In the rows, zero is written as 128.
Each named turn below is shown by a few rows before and after it. Which turns, in which order, take the first row of each later pair to the second? The first pair is answered.
Z_888:
139,150,108,124,136,126,160,106,129,121,173,110,98 -> 122,131,108,138,142,126,157,95,154,138,172,113,118
134,125,132,101,124,121,112,120,142,122,103,159,132 -> 142,138,129,94,123,119,120,124,127,113,109,151,118
125,126,130,135,142,130,119,116,153,128,137,146,136 -> 130,128,132,128,135,133,112,118,146,122,129,154,138
130,123,121,152,117,145,133,142,178,107,145,115,123 -> 130,120,124,150,113,148,124,141,180,106,135,125,130
Z_298:
123,116,133,115,151,109,115,126,115,147,106,133,136 -> 129,123,128,114,157,106,117,123,118,144,114,142,130
125,123,133,114,131,78,109,178,88,135,78,121,139 -> 119,125,126,107,146,73,119,165,79,146,85,124,130
114,117,113,125,142,124,119,141,167,152,105,134,123 -> 114,118,110,122,145,122,121,138,163,154,107,134,120
134,142,131,151,136,115,140,143,134,124,158,114,120 -> 133,137,136,154,128,119,135,149,137,120,152,111,125
Z_94:
140,133,120,114,146,106,122,143,119,127,117,149,121 -> 139,125,130,132,130,113,113,160,140,116,114,137,134
114,145,140,160,159,100,122,147,150,139,131,107,141 -> 137,169,139,136,101,153,103,121,114,102,127,139,131
96,130,136,100,139,122,142,133,106,159,106,113,125 -> 99,123,150,125,103,141,124,152,133,135,101,102,142
160,141,118,126,160,107,135,139,135,121,127,161,103 -> 160,134,129,149,138,117,122,157,162,105,124,146,120

Between the rows of a pair lie two turns.
140,130,116,115,137,86,154,135,104,114,134,111,123 -> 116,107,116,134,145,87,150,120,138,138,134,115,149 -> Z_888 then Z_888
137,141,94,134,138,126,172,95,108,133,162,146,108 -> 149,144,98,157,132,129,158,108,144,115,168,157,117 -> Z_298 then Z_888
140,140,123,140,134,122,128,150,140,103,142,112,109 -> 139,141,119,135,148,114,135,147,135,112,144,114,104 -> Z_94 then Z_94
92,111,131,148,126,137,151,113,125,137,134,87,142 -> 92,117,123,135,136,135,158,100,107,143,135,97,133 -> Z_94 then Z_94
108,117,108,92,132,131,148,77,113,166,107,170,133 -> 114,94,137,125,99,131,108,138,162,137,77,150,174 -> Z_94 then Z_888
91,159,115,144,78,162,131,112,156,127,144,121,164 -> 77,155,107,131,97,154,149,95,137,149,149,116,155 -> Z_298 then Z_298
95,125,117,158,129,155,136,125,120,119,150,127,120 -> 95,118,122,154,120,161,119,123,124,118,133,144,133 -> Z_888 then Z_888
111,103,145,118,97,131,119,132,141,150,104,98,162 -> 109,110,137,93,111,125,133,119,108,161,103,102,145 -> Z_888 then Z_298
135,106,100,127,142,131,141,106,144,131,143,117,103 -> 137,102,102,133,138,135,128,106,159,130,138,132,115 -> Z_888 then Z_298
103,127,104,115,140,119,135,116,92,151,114,124,120 -> 97,120,105,120,140,121,130,113,100,154,111,127,128 -> Z_888 then Z_888
147,158,127,97,93,163,113,116,91,118,124,148,113 -> 139,150,130,95,87,167,112,118,89,122,116,139,119 -> Z_298 then Z_298
128,118,125,131,144,108,117,140,135,129,121,125,131 -> 141,134,124,123,120,128,117,135,118,108,127,128,118 -> Z_94 then Z_888
88,121,115,150,113,157,126,77,163,144,125,139,121 -> 93,123,118,132,103,164,113,77,147,139,108,154,124 -> Z_888 then Z_298
117,118,118,112,112,172,104,62,104,147,109,167,137 -> 106,89,133,128,145,130,90,104,140,167,82,156,168 -> Z_94 then Z_888
145,142,143,139,110,140,111,137,142,116,119,124,139 -> 148,153,140,137,118,134,126,140,133,113,133,110,123 -> Z_888 then Z_888
114,141,115,100,140,136,134,133,118,119,126,101,135 -> 129,154,111,103,146,133,134,133,125,110,137,117,127 -> Z_298 then Z_298
146,141,123,114,152,119,115,102,126,148,139,198,138 -> 153,142,130,126,116,144,99,108,136,125,136,196,147 -> Z_94 then Z_94
107,94,138,121,105,139,111,138,120,138,83,106,155 -> 117,120,116,90,142,130,135,99,84,153,103,143,120 -> Z_94 then Z_298
143,141,123,109,134,119,124,118,124,113,140,156,127 -> 131,122,132,133,137,106,120,146,154,117,133,130,146 -> Z_94 then Z_298
148,152,140,187,112,153,130,177,202,70,162,94,126 -> 132,173,111,77,116,179,162,86,54,115,138,136,75 -> Z_298 then Z_94
95,105,121,94,112,141,156,95,63,152,110,84,118 -> 100,119,102,107,157,125,172,67,91,165,150,116,105 -> Z_298 then Z_888
87,117,105,114,123,144,128,73,119,159,117,152,127 -> 79,95,118,142,141,114,123,115,160,165,108,122,148 -> Z_888 then Z_94
149,139,116,99,175,104,124,141,123,126,113,161,143 -> 151,129,130,111,146,115,105,162,135,110,97,151,162 -> Z_298 then Z_298
133,127,134,132,141,126,130,137,143,124,138,128,138 -> 136,128,137,129,135,129,122,138,141,122,131,135,142 -> Z_888 then Z_888
150,132,144,142,134,112,105,126,155,114,106,145,147 -> 149,130,149,128,118,117,104,136,130,109,90,129,144 -> Z_298 then Z_888
154,151,110,130,113,168,142,143,114,143,173,118,108 -> 153,142,119,135,96,176,130,156,119,135,161,110,119 -> Z_298 then Z_298
101,117,124,111,113,155,134,75,97,151,118,129,131 -> 103,114,134,130,87,169,120,90,118,132,114,120,146 -> Z_94 then Z_94
92,100,130,117,138,133,141,106,136,156,105,154,142 -> 98,107,128,110,122,146,137,98,126,145,104,164,139 -> Z_94 then Z_94
125,110,137,160,121,126,105,141,199,123,162,105,142 -> 104,87,146,139,101,137,93,137,174,139,122,98,161 -> Z_888 then Z_298
107,101,134,169,100,156,114,119,173,128,122,140,173 -> 79,93,122,147,129,145,144,88,141,169,126,128,157 -> Z_298 then Z_298
165,167,122,140,158,109,136,156,128,106,163,136,115 -> 157,148,141,155,114,131,114,180,140,92,138,112,140 -> Z_94 then Z_298
141,157,116,150,124,165,155,104,141,108,179,129,128 -> 128,147,111,147,151,150,162,92,144,133,178,136,133 -> Z_888 then Z_94
154,137,116,172,111,143,144,120,177,106,144,135,135 -> 117,105,126,162,91,151,146,120,157,130,114,95,151 -> Z_298 then Z_298
155,142,126,154,134,131,111,150,124,125,131,120,114 -> 152,141,125,154,145,122,117,151,125,132,132,117,113 -> Z_94 then Z_94
168,157,99,142,107,128,90,139,112,112,154,132,97 -> 140,127,114,141,79,142,83,151,102,124,122,96,121 -> Z_298 then Z_298
127,81,148,171,100,141,113,136,151,101,143,79,128 -> 104,63,149,157,101,143,113,119,136,127,124,80,140 -> Z_298 then Z_888
121,117,130,112,117,132,121,127,111,169,107,108,134 -> 129,131,121,105,135,125,130,116,103,171,119,121,119 -> Z_888 then Z_298
142,121,140,139,101,155,89,162,126,97,92,138,162 -> 94,101,125,109,131,142,127,124,78,155,88,111,149 -> Z_298 then Z_298
